Each row is where one point has got to under a steady rotation. How many ticks took it there?
The counts run from 0 to 477.
[ -1 -24  -4  -9  -3   0  40  31  -6  -9  20 -10  23   3  16 -32 -14   4
   0 -12   2  13 -19  33  47   7 -31  14 -32  25   2 -20 -17  34  16  10
   9  24   2  20 -21  60  10  26 -11 -20  -8   3  -9 -50 -14 -11  27  29
 -21] : 126
[ -9 -47  -1  21   7  -2 -33  -8  -5 -15  -1   8  23  36 -31  -2  12  -4
 -32 -25 -22  -6 -10  33  -5  -3 -16 -18  40  14   2   7 -34 -10 -24  -9
  -2 -16  23  14  -3 -17  33 -19 -15  10   7  33 -33  14  10 -11  34  12
  53] : 386
[-26 -46  12  21  -2  33 -20   2 -19  28 -27   7  -2  -5 -10   2 -21 -22
   2  -8  -1  21 -17  24   4 -11  -4 -43  -5  27   7  14 -22 -22  21  -1
  17   2  17  13  -6 -14  24  11  -9   5   8 -26  23  36   6 -15  39  -3
  33] : 358
[-12   3 -46 -19 -11 -41   5  31   2 -23  46  25  13  14  -9  -2   3 -29
 -16  21  31   3 -23  17  28  17 -24  21  12  -1 -10   4 -26   2  10 -12
  -2  11  42 -12 -25 -31  18 -26  -7 -32 -12   7 -23 -21 -25  -2   0  -1
 -22] : 97
[ -2 -49 -32  -4  18  -6 -21   5 -27   0   8  -7   8  31 -12  -7  -9  -5
 -15   9   6 -24 -22   6  16   5 -21  23   1  11 -10  41 -13   1   6 -23
  17   3  -6 -17 -43   8  38 -16  -7  18  -5  14   2  -2  -2   2  66  25
  33] : 419
[  3 -14 -40  -5 -31 -16   5  15   7 -15  29   6  20  29   4   8 -14   2
 -14  21 -17  -1 -29   1  31  15 -43  -4  30  -4 -10   6  42 -16   4 -23
  25 -35  -3 -11 -15 -10  43 -16  24   1  22  -7 -14  17  11  -9  54  40
  -2] : 415
[  5 -36  26  -6  12   1 -13   5  23 -25  20  -1  11 -10 -17  -6   7 -49
  -6 -31  -2  26   5  32  35 -13  -7 -16  -7   7   2  -3  -6 -10   0  21
  19 -33 -12  45 -24 -39  -8 -13  -1 -10  39  -2 -17   2  -1  -4  15   9
 -42] : 135
[ 32  -9 -18 -22 -20 -24 -14   5  15 -17  -4 -42  13  -9   2  20   6  -1
 -19  23  -5 -16 -15  -4  -2  21 -10 -13  20  18 -21 -27   8   3   0 -33
  16 -40 -38  20 -10 -15  22 -16  12 -18  11   0 -27 -10 -20  -1 -15  16
 -59] : 51
[-13 -39  -2  60  25 -22  -8  16   9  13  -3  10   5   3  22  11   2  -5
 -11 -39 -18  11 -24  16  15  13  31  10   4   8 -35 -26 -12 -16  38   2
  11 -27  23  13   3  -8  23   4  -4  -4  -2  23  15   1 -15   2  18 -11
   2] : 86
[ 38 -20 -34  -7  17 -15 -44   3 -38 -12  15 -46 -15  -2   8  -4   9  -9
 -35  23   2 -23 -23   2  -3  32  -7  14  12  39  18  -1 -29  -8 -17  16
  -9 -50 -23  25 -18  17  13   2   0  -7 -28  31   9   8 -15  20  19 -14
 -13] : 55
[ 23   2 -31 -37  -9   0  -1  28   4 -11  10  -7  23  -1 -30   9 -15 -39
 -17  18  30  10 -23  -6  12   8 -35 -11  12  47 -10  14  -5  13   3   8
  17 -31  -7  23  -9 -21  -4 -18  -8  -1  -8 -10 -25 -41   0 -33  39   6
  -8] : 448
[  2 -38  12 -34   8  -1 -20   4 -31  -7  -6 -27 -18 -14   8 -15   5 -30
 -33  27  43  -9  11  33 -15   9  -3 -25 -42  21  -2  13 -16 -14   5 -13
   6 -14   6  24  -7 -21  -9  -9 -14 -10  37 -10   9  22 -37  19  -2 -18
 -40] : 430
[ -5 -15 -20  16 -18 -23  -8  14  -1 -25  43  -9 -15  -9  23  -8  19   7
 -62 -14  12  -7 -18  -1  13  26  -2  21  20 -31   9  -1   7 -31 -28  -3
 -21 -27  37 -23   1 -19  20 -19  11 -20  18  -5 -23  14 -10  -1   2  -4
 -33] : 383
[ -8 -27 -10 -12 -11  -6  14  24 -28   3  26  -2  -8  15  38  -8 -30 -28
 -39  32  13  10  -9  40   4   7  26 -55  -9  29   8 -18  -3   2   9  14
 -11 -19  12  17  -2   6  -9  28 -12 -30  12 -19  18 -15  12 -12  32 -46
 -17] : 116
[  9 -25 -29 -17   7  11 -19  10 -20 -10   9 -32  12   9 -35   7   9 -34
 -35  19  26   1 -12 -19  28  -1 -23   5  18  24 -17  57  -5   7  -4  -9
  10  -8  25  -9  -8 -41  20 -29 -20  14 -29  30   1 -12   6  -6  47   6
   9] : 207
[ 26 -18   9   6  13  15 -28  24  17  22  -4  -3 -10 -28  -2  26  17  -9
 -32 -16   6  41  -5  36  28 -27  17   2  -7  19  15 -45 -40  -1   1  -2
   7 -16  11  35 -17 -18  22   1  -7 -23 -18 -25 -16   1 -17 -18   1  22
 -25] : 57
[  1 -29 -27   3  34  45 -30  23  -8 -13 -10 -35 -15 -17 -17 -14 -14 -23
  -1  11   6 -12   5 -11  -3 -16   3  18 -10  19 -14  22 -38  12  20 -40
  13   2  -2 -29 -28  19  50 -12 -15  19 -11   3  -5 -13  15   3  52  19
 -11] : 128
[-18 -49  42  18  10  -6 -10   2   5  -6  -9   5  15   2  -5  14  14 -34
 -36 -41 -16  32  -2  24   3 -14  -6 -34   1   9   8  15   4  -7 -16   6
  12 -22  22  38   1 -27   3   0 -10 -11  40  -6 -10  -7   9 -23  28   2
   5] : 34
[-21 -50 -14   8  14  -4 -39  10  -2   5 -23   8   5  20  -3  30   7  12
 -26   3 -16 -14 -15  14 -12  -4 -19  -3  16  -8  11  25 -33  -6 -12 -28
  11  -4  12  -2 -49 -23  46 -20   5 -10  -5   2 -24  21  10 -20  25  21
  40] : 280
[  0 -14 -15 -10 -59 -20  46 -12  -1  -6  56  -8  21  25  -6 -25  -2   7
  -9   6 -17   6 -22  12  14  39 -21 -36  23  16  13 -15  -1 -27  15   7
  15  11  36 -23  22 -28   9  -6   4 -30  25 -13   3   3 -25 -16   2  -5
 -18] : 254
[-26 -17  -2  47  21  -4  -7  24  23  28 -32  -2  12  -7  24  30 -11   5
   7   4 -22 -10 -51  24 -10  13  -7 -13  10   2  -2  -2 -18 -38  44 -14
  23 -12  37  -3  15 -21  40   2   9 -31   4 -11   4  40 -29  -5 -13  -8
 -15] : 220
[ -9 -23  -1  -8 -25  22  22  18 -16 -11  38  13  24  -7   2 -36 -22 -12
 -25  17  10  20   1  47  28  14 -10 -36 -17  26   2 -27  -6   1   5  27
  19  -5   8  12  -9  50  -6   7  -6   2  26 -11 -10 -16 -15 -16  26  -8
  31] : 306
[ -9 -20 -32  47 -12  -4  -8  17  14  -5  12   8  -8  -2 -12  15  28  19
 -22 -15 -29   9 -18 -15   5  -2  -2  19  31  -1   2 -28 -18 -30 -15 -41
  15 -13  29 -22   6  -8  40 -15  -9   8   7   2 -37  21 -18 -14  24  28
  23] : 91
[-12 -16  -5  36  37  -6 -23  18  13 -15  14  -6  30 -32  -7  -4  15 -32
  18 -11  -8  13 -51  17  31  34 -14  22   7  24 -11 -30  -7 -22  35  12
  31 -18  24   7   1  -4  10 -12  -5  17   9  12   6  23 -47  -2  13   8
  -2] : 377
[  9 -22  -6  33 -12  11  -1  -2  17  14  13   3   8 -13 -28   1 -11  10
  -2  -1 -41   0 -33  26  -3 -16   4 -12  29   4  -1 -43 -28 -34   7 -15
  43 -15  -4 -18   9  -1  52  -9  10  -7   4  -5 -26  39  -5   4  25   6
  14] : 303
[ -2  -1 -32 -10 -34  -5  29  10   5 -18  51   4  22   0 -26  -1   9 -15
 -29   0   2  15 -16 -11  40   5 -13  -4  42   1  -7  -1   1 -10  -2  -7
  17  -1  32 -39  12 -31  13 -37  -6  -9  17   0 -32 -10 -12 -24  10  -4
 -19] : 203
[  5  -8  15  25  16  29 -16  27  40  -5 -17 -48  24 -19   3   1  10  11
  14 -55 -31   9 -40   2  30   2 -25  -4  27   1   7   2  -4   3   0   7
   4 -20   4   5  19   3  27 -16  16   3 -14  20 -32   2   2  -9  -1  32
 -18] : 455
[ 25  -9  -7 -39   4   6 -24  16   3 -29 -11 -41  20  -8  -4  28 -10  -8
 -37  27  23  -4 -11   6   4 -11 -34 -14  -5 -12  19  26  -3   2 -26   0
  29 -62 -32   6  -6  15  30 -11  -9 -27   5   7 -32 -15   9 -19  -1  17
 -58] : 453
[-13 -28 -20   7 -23 -24  25   8  -4  14  33   2 -19  13  -3   3   5 -10
  -4  -7   5  17 -21  -6   6  10 -12  21  15  33  -5  -5 -27 -31  10 -33
 -11  26  55 -26   0 -63  19  -9 -22 -22  -7 -13  21  13 -21 -12  21  -6
  11] : 147
[-37 -31  16   0 -14   7   8  29  -6 -21  12  -2  19  14  41 -15 -22  11
 -49   4   1  -6   0  36   4  -6  -9 -60  -7 -12  22  15   2  16 -24   2
 -10 -18   8  -2 -15  32  16   1  13  -5  29 -10 -33 -14  32 -12  14  14
  -5] : 172
[ -7 -10 -35 -40 -35  -1  -5   0 -13   6 -14 -17  -5  15 -17  21  -8  10
 -17  31  12 -15 -32   0 -11  -1 -25  -9  16  21  26  32 -40  -4  -7 -44
   6  13  18 -29 -13 -50  16 -22  -7  -9  -1 -26 -20  11  -9 -15   0  10
   1] : 392
[ 22   2 -41 -11 -27 -32  16  17   7  -9  21  -6   5  21   6  -3  -8  24
  -7  18  -7  -4 -12 -13   2  12 -33   6   7  12   6 -20 -10  -2  -4 -53
  16  -8 -15 -11 -21   5  41  -2   2 -41  -1 -19 -25 -28  -8 -18  11  44
 -48] : 231
[-12 -52 -31  16 -48 -17  20 -12  -4 -20   3 -26   8  35  -6  10  -4   2
 -19  11 -31 -15  -9 -31  -7   2  -4 -25  28  11 -24  19  21 -18   8 -34
  11 -15  -1 -27  19 -32  36 -26   1   2  16  11   2  -1  28 -10  49   5
  -6] : 364
[-22  -3   8  13  -4  36   3  37   3 -13 -26 -45  19 -21   3 -23  -4   5
  16 -10  -7 -14 -26  16  -8  21 -27 -41  23  30 -16   0  10  31  24  -4
 -20  18  36 -12  27 -23  -5 -13   3  25 -10  14 -22 -13 -11 -14  -6 -15
  22] : 395
[-27 -43   8  14 -12  16  -1   6 -19 -22 -16  -6  24  12   8 -25 -10  28
   2  -9  -7 -24 -10  31 -23   8 -47 -31   3   9  25  11 -25  21   2 -32
 -24  35  23   5  -6   6   8   3  -6  13  12  30 -34 -10   6  -9  15  26
  29] : 284
[ 22 -13 -50 -24 -14  -2 -27  10 -19 -27  27 -19  11  11 -23 -21  -9 -30
  11  17  -3 -21 -26  -8  -3  17 -46  -7  11  47  -3  -6 -14   5  -5 -21
   5 -21 -29   5 -35 -19  16 -20   8   3  13  13  -5 -12 -19  11  38   9
 -18] : 235
[-37 -30  -7  24  45   6 -24  13   3   6   8 -18  -1 -22  18  -8  30  -1
  -3 -29  16  -5 -35  47  37  33 -14  26  -4  -1  -6   7   3 -16  31  13
  17  -6  34   2 -18 -18  24  -4  26   7   3  21  24  43 -37  13  16   7
   9] : 137
[-11 -19   8  42  18  26 -19  23   7  23 -10 -55 -14 -28  21  -5   7  12
 -14 -23 -13  -5 -25  30  -3  -1  14   6   3   1   9   8 -45  -1   8  -9
 -17  14  51 -14  20 -19  28   0  -1 -10 -26  11  -4  26 -13  -2 -22  -6
 -18] : 109
[-13 -22  30  10 -11   1  19  23  32   7 -16 -34   9 -37   1  -2   2   7
  12  -7  -2  21 -13  23  22   5 -10 -34 -24  19 -10 -28  -9 -16  35  -9
  41   1  -3   0  18 -14   8   7   1 -12  28 -20 -12   9 -25  -6 -14  13
 -65] : 80
